Each row of R is roughly a mix of the hidden directions of one of a few groups.
R (133 x 12):
[[ 10 -13 -25 -31  -6  32   0 -38  14   4   0  11]
 [ 12  -8  34 -33 -10  -4 -14  -4  27 -24  24  -7]
 [ -6  22  41  30  -3 -27  -5  16 -16 -14  -8  -5]
 [ 20  15   9   0 -20 -48  -8  23  18 -17   6  -3]
 [ 17   2   4 -34 -41  13 -10 -12  17 -25   7 -12]
 [-42   9  10   4 -26  19  16 -22   6  30  -7   1]
 [-21  -8  43   0 -11   8 -11 -24  21  12 -11 -27]
 [ 26  12  -5  12  11 -15 -17  32 -31 -31  -5  -6]
 [ 17 -24  16  18  -6  12  -8  18   8 -31  38 -16]
 [-22 -16  -1 -21  -1  18  12 -20  33  37   6  10]
 [-17 -12  30  26 -41   0  -1 -13   1   4  12 -25]
 [ 33  39 -11  -5  30  -9  15  -2  13  -5  -8  20]
 [ 15  -6 -24 -25  47  -8  27  -8   4   3  10  -2]
 [  3 -37   3   4  -4   5 -15  23 -11 -18  28 -35]
 [ 20  16 -36  35  -9   6   8  23  -9 -24   0   7]
 [ -2   5  16 -26  23 -18 -29 -22  33  -4  -1  20]
 [ 28   9   7 -48  24   2 -13 -18  -3 -19  -1   1]
 [ -2  40   2  18   5 -43  17  17 -11  -1  12   2]
 [-16 -38  15 -17   9  20   4 -22  25  28   4 -10]
 [-21  -1 -32  13   6  -8  16 -16 -38  27 -16   3]
 [ 15 -32 -18  37  -9   9 -15  13 -22 -15  12 -16]
 [-36  -7 -18  -1  12   6  23 -15   3  40   2  22]
 [-28 -28   1  -2 -16  29  -5 -29  22  21  -9   5]
 [ 19  22  -6  29  -5 -16  -9  32 -23 -32  -4   3]
 [ 21  12  20 -38  22 -39   6  -6 -14   2   5   2]
 [  1  10  -5  37 -13 -14   5  47 -25  -1   0   5]
 [ -6   2 -38  -6  -3   5  24 -20  36  21   3  18]
 [  3  17   3 -19 -30  25  -6 -40 -16 -15  -1  19]
 [ -6  40  25   2 -23 -20  -7  -5   2 -18 -14 -30]
 [-10  -6  43 -19   1 -28 -10  -4  23  22  -4 -18]
 [-19 -31   8  24 -24   5 -21 -30  -2  -5  26  -5]
 [ -9  23  33  11  -2 -23 -26  -1  -1 -39  -9  -3]
 [ 19  27 -27   9  13 -12   3  38 -18 -24   0  10]
 [  1  19 -26  21  -1  -6  16 -12 -49  -3 -19   2]
 [ 12   8  21   6 -40  -8 -22  12 -14 -33   0 -20]
 [-21  40   1   4 -20 -39  19   0 -15   7  -1   7]
 [-11  13  29  44  -1  -8   1  30 -18  15  -8   7]
 [ 25   7  13 -10  22 -18 -20  15 -17 -43  13  -1]
 [  1 -12 -13 -19  10  -1  13  -5  42  43  -6   6]
 [ 13  -8 -11   1  48 -31   9  29  -6  -3   5 -10]
 [ 18   1 -22  26  -8   2   3  48 -13 -22   3 -11]
 [ 39  18  -8  -6  22  20  -1   8  33  -9  -5  24]
 [-28  -1 -31  16  16   3  23   4  -4  28  -4  33]
 [ 37  -6 -19  15  -3   6  35  24 -10  -8  12 -21]
 [ -4 -42  17   0  19  37  -2 -15  11  12  -1 -18]
 [ 31  32  -4  20  12 -22   5   4 -12 -34 -15  -1]
 [-17   2  -6 -20  34  20  22 -30 -12   4  11  26]
 [ 31   0 -25  17  14  22 -11  20  -1 -24  20  24]
 [  8  -4 -43   9 -11  -1  37  33   5  -9   1   7]
 [  2  32 -25  -8  13 -36  21   2 -16  17  -6  21]
 [-29 -13 -17  16 -16  36  -1   8  -9  35  -8  10]
 [  5   4  44 -16 -13 -16 -26  -8  -3 -15   6 -32]
 [ 21   6  10   9  20 -30  -4  42   5 -22  -1 -19]
 [  7   4 -26  22 -50   2 -10 -15 -18 -13   8  -2]
 [-13  -7 -28   5  -4  27  17 -31   0  35  -5  19]
 [ -1   1 -38  21   3  33  14   7   1 -17   4  34]
 [  3 -20  17  -3 -36 -20   5  23  15  -2  31 -24]
 [-37 -24  21  17 -19  25 -13 -19  13  13   3 -12]
 [ 19 -29   2  -8  20  41  -4 -30  -8 -14   6  -9]
 [-20  -6 -34  34  -9   5  27 -10   2  27  14   9]
 [ 36  12  16 -30  12  -2 -17  11  12 -35  11   6]
 [-38  12  -7   9 -35  -2  17  -1  17  32  -5   9]
 [ 25  30  15   2  -9 -14 -24  17 -18 -33 -14 -12]
 [ -5  21  17  24  14 -22 -28   3 -23  34  -9   3]
 [  8  30  18   1 -19   3 -14  34 -21 -29 -19  -6]
 [ 21  18 -30  -8  12 -15  33   7  22  17  -7  24]
 [-19   9  50  10  -1 -17 -11 -16   7  28   2 -12]
 [  6  13 -32  21  37   2   9   4 -34   0  -1  18]
 [ 12  25   1 -28 -17 -20 -15 -28 -29 -19 -15   6]
 [ 17 -28  24 -30   5   7 -13 -19  34   2  -1 -18]
 [  6  29  30 -25  -5 -26   0   3 -11 -35  -9 -11]
 [ 29   0  -7  14   8  -8 -18  16 -38 -36  10  -7]
 [ 14  -2  44  16 -20  21 -25  -2  27  -5   5   8]
 [ 36  13 -30   5  39   1   3  13   1  -7  14  17]
 [ 27  -2  -3  23  -1   2 -22   8 -38 -35   4 -11]
 [-36  -7  32  -8  -6 -10   3 -27   6  26 -12 -22]
 [  8  41  25  11   9 -30   8  13 -12  10 -27   1]
 [  8  19 -12 -30 -43 -12 -10 -28   5   1  12 -13]
 [ 12   2 -47   8  15  21  12  13 -11 -21   3  26]
 [-20 -11  -4  25  14  30  10 -14  17  29  -7  30]
 [-10 -23  36  -7  -7  25 -14 -32   1  11  -5 -25]
 [-14 -36 -28   9  11  42  -2  -9   8  -6  15  -1]
 [ 34  -9   9 -14  -3 -10 -10  28  16 -31  14 -26]
 [-16 -12   4 -12 -21   4  19 -27  40  25   9  17]
 [  3  11 -21  -9  50   8  23  -1   5  14  -7  25]
 [ 13 -40  12  10 -21  29  -4  -1   6 -30  16 -13]
 [ -4  -5 -49  -5  17  15  26 -10  10  13 -11  24]
 [  2  -9  -9  23  19  28 -18  17 -26 -35  13 -13]
 [ 11 -17  -6  12 -10  35 -12  17  -2 -45  12 -10]
 [-23  16  23   7   2   5   0 -35   0  20 -32  26]
 [-16  13 -24   0   9  24  16 -16 -19  -1 -11  45]
 [ -5  -4 -26   9 -11  15  33 -12  17  43 -13   1]
 [ 22   5  19  -8  28  -6  -6  16 -24 -35   0 -28]
 [  8  -5 -49  19   5   4  14  34   2  -8   7  17]
 [ 27  -7   4   1  27  10  -4  22  -4 -32  -4 -39]
 [ -2  25 -16  15  15 -24   0  -3 -44 -10 -26   4]
 [ 14   8  18   9  16   1 -22  18 -17 -49  15   3]
 [  3 -49   6  -5 -27  15 -16 -14  12   1  14 -22]
 [-35 -34 -11   1  -9  22  15 -20  20  24   2   1]
 [ 44  -8   0  11   4 -29 -15   7  11 -28  15 -16]
 [-18 -28  12  -5   2  15  -2 -13  46  21  21   5]
 [  9 -25  23 -25  32  10   1 -33  -6   1  20 -14]
 [ 20  -3  20  -2  -4  10 -19 -19   1 -46  30   7]
 [ 40  -7  -1  24   7  -8  -6  33  18 -21  12 -17]
 [ 15  30  18  11   7 -35  -3  30 -15 -25   3  -7]
 [ -9  15  36  12 -22 -11 -18  14 -29 -26   1 -17]
 [  4 -15 -29   4  49  15  26   9 -14  -3  -3   6]
 [-19  -7  -6  19 -51   2 -13  21 -10 -15   3 -19]
 [-25  -8 -14  13 -18  39   9 -25  -4  10 -15  26]
 [-26 -10  18  -8 -27  16  -2 -35  28  19 -10  11]
 [-21 -24 -12  16 -25  13   5  -3  18  33   7  31]
 [ 45  15   6 -23   6 -27   8  16  17 -15  11 -11]
 [  2  46  16   4   9 -30  -1  21 -23 -15  -8   5]
 [-19  -7  10  19 -27  35 -12 -19   7  11 -33   7]
 [ -9  48  16  20  19 -19   5   0 -23   4 -16  12]
 [ -2   0 -42  19  15  11   8 -14 -14  31 -17  21]
 [-12  13 -27  33  10   7  20  15 -30  16 -25   3]
 [-18   2  33 -31 -28 -10  -1  -2  34  13  -1  -9]
 [ 18  23  10   2 -21   0   2   0 -38 -42   1  -8]
 [  1  20   4  22   3  -8  -5  30 -47 -16  -8  15]
 [  8 -18   2 -11   2  -2  26  32  36  25   8 -22]
 [ -8 -16 -21   4 -29  50  11 -13  -1  -8  11  -5]
 [ -5  27   4   9 -44 -31  11  15  12  16 -13  -1]
 [ -8  -8 -15  14 -42  34 -12 -25 -19  -6  -4   1]
 [ 28 -32  -8  11  13  34  -9   4 -10 -30   9 -14]
 [-30  12 -18   5 -17  31   8 -29  -8  27 -14  10]
 [ 21  19   2   6   6 -25 -13  11 -36 -39  -6  -7]
 [ 30  -8  22 -14 -35  -2 -10   3  17 -26  20 -20]
 [-27  41  16   1 -24 -22  -2   3  -5  11 -22  16]
 [  1 -28  26   5 -22   9   2   3  32  -8  33 -21]
 [  9 -28   8   5  35  25 -21   4  -9 -15   4 -33]
 [-18  19  28  22 -35 -20 -20   4 -19   1 -13 -11]
 [  7 -22  10 -21   4 -27  18 -29  24   0  27 -17]]

Here is one row from each group, named. Which group is each of the other rows in?
[ 27  10  22 -25  11 -29 -19   7  10 -34   6  -6]	L
[ 15  22 -31  -9  11 -16  40  18   2  -9 -22   0]	Z
[ 31  -6 -32  -3  34   1   5  27   5 -22   4  14]	S

[-25  -6 -34 -15 -14  -5  23 -22  11  28  -5  21]	Z
[ 13 -16 -34  15  29  18  14  15  15  30   3  11]	L
[  6 -40 -28  -2  25  16  18  -6  10  13  27  -5]	S
[  0 -10 -19  -7  39  34   9  -8 -17 -21 -25   3]	Z
[-18 -30 -26  -5  39  21  13  -6 -25  -2  -1  -3]	Z
[ 17 -14  -3  25  15  36 -20  25  15 -13  20  14]	L
[  5 -21  -8  22   7  42 -13   0  26 -19  18 -19]	Z
[ -9   2  -7 -19  -5  24  -3 -43  21  21  -3  30]	L
[  9  11  25   6  10   4  -5  18 -20 -44  -3 -31]	Z
[-20 -37  -5  12 -21  38  -6 -11  22  -1  15   2]	Z
[ -1 -29 -13 -13  -1  25  11 -26  25  29  23  11]	L
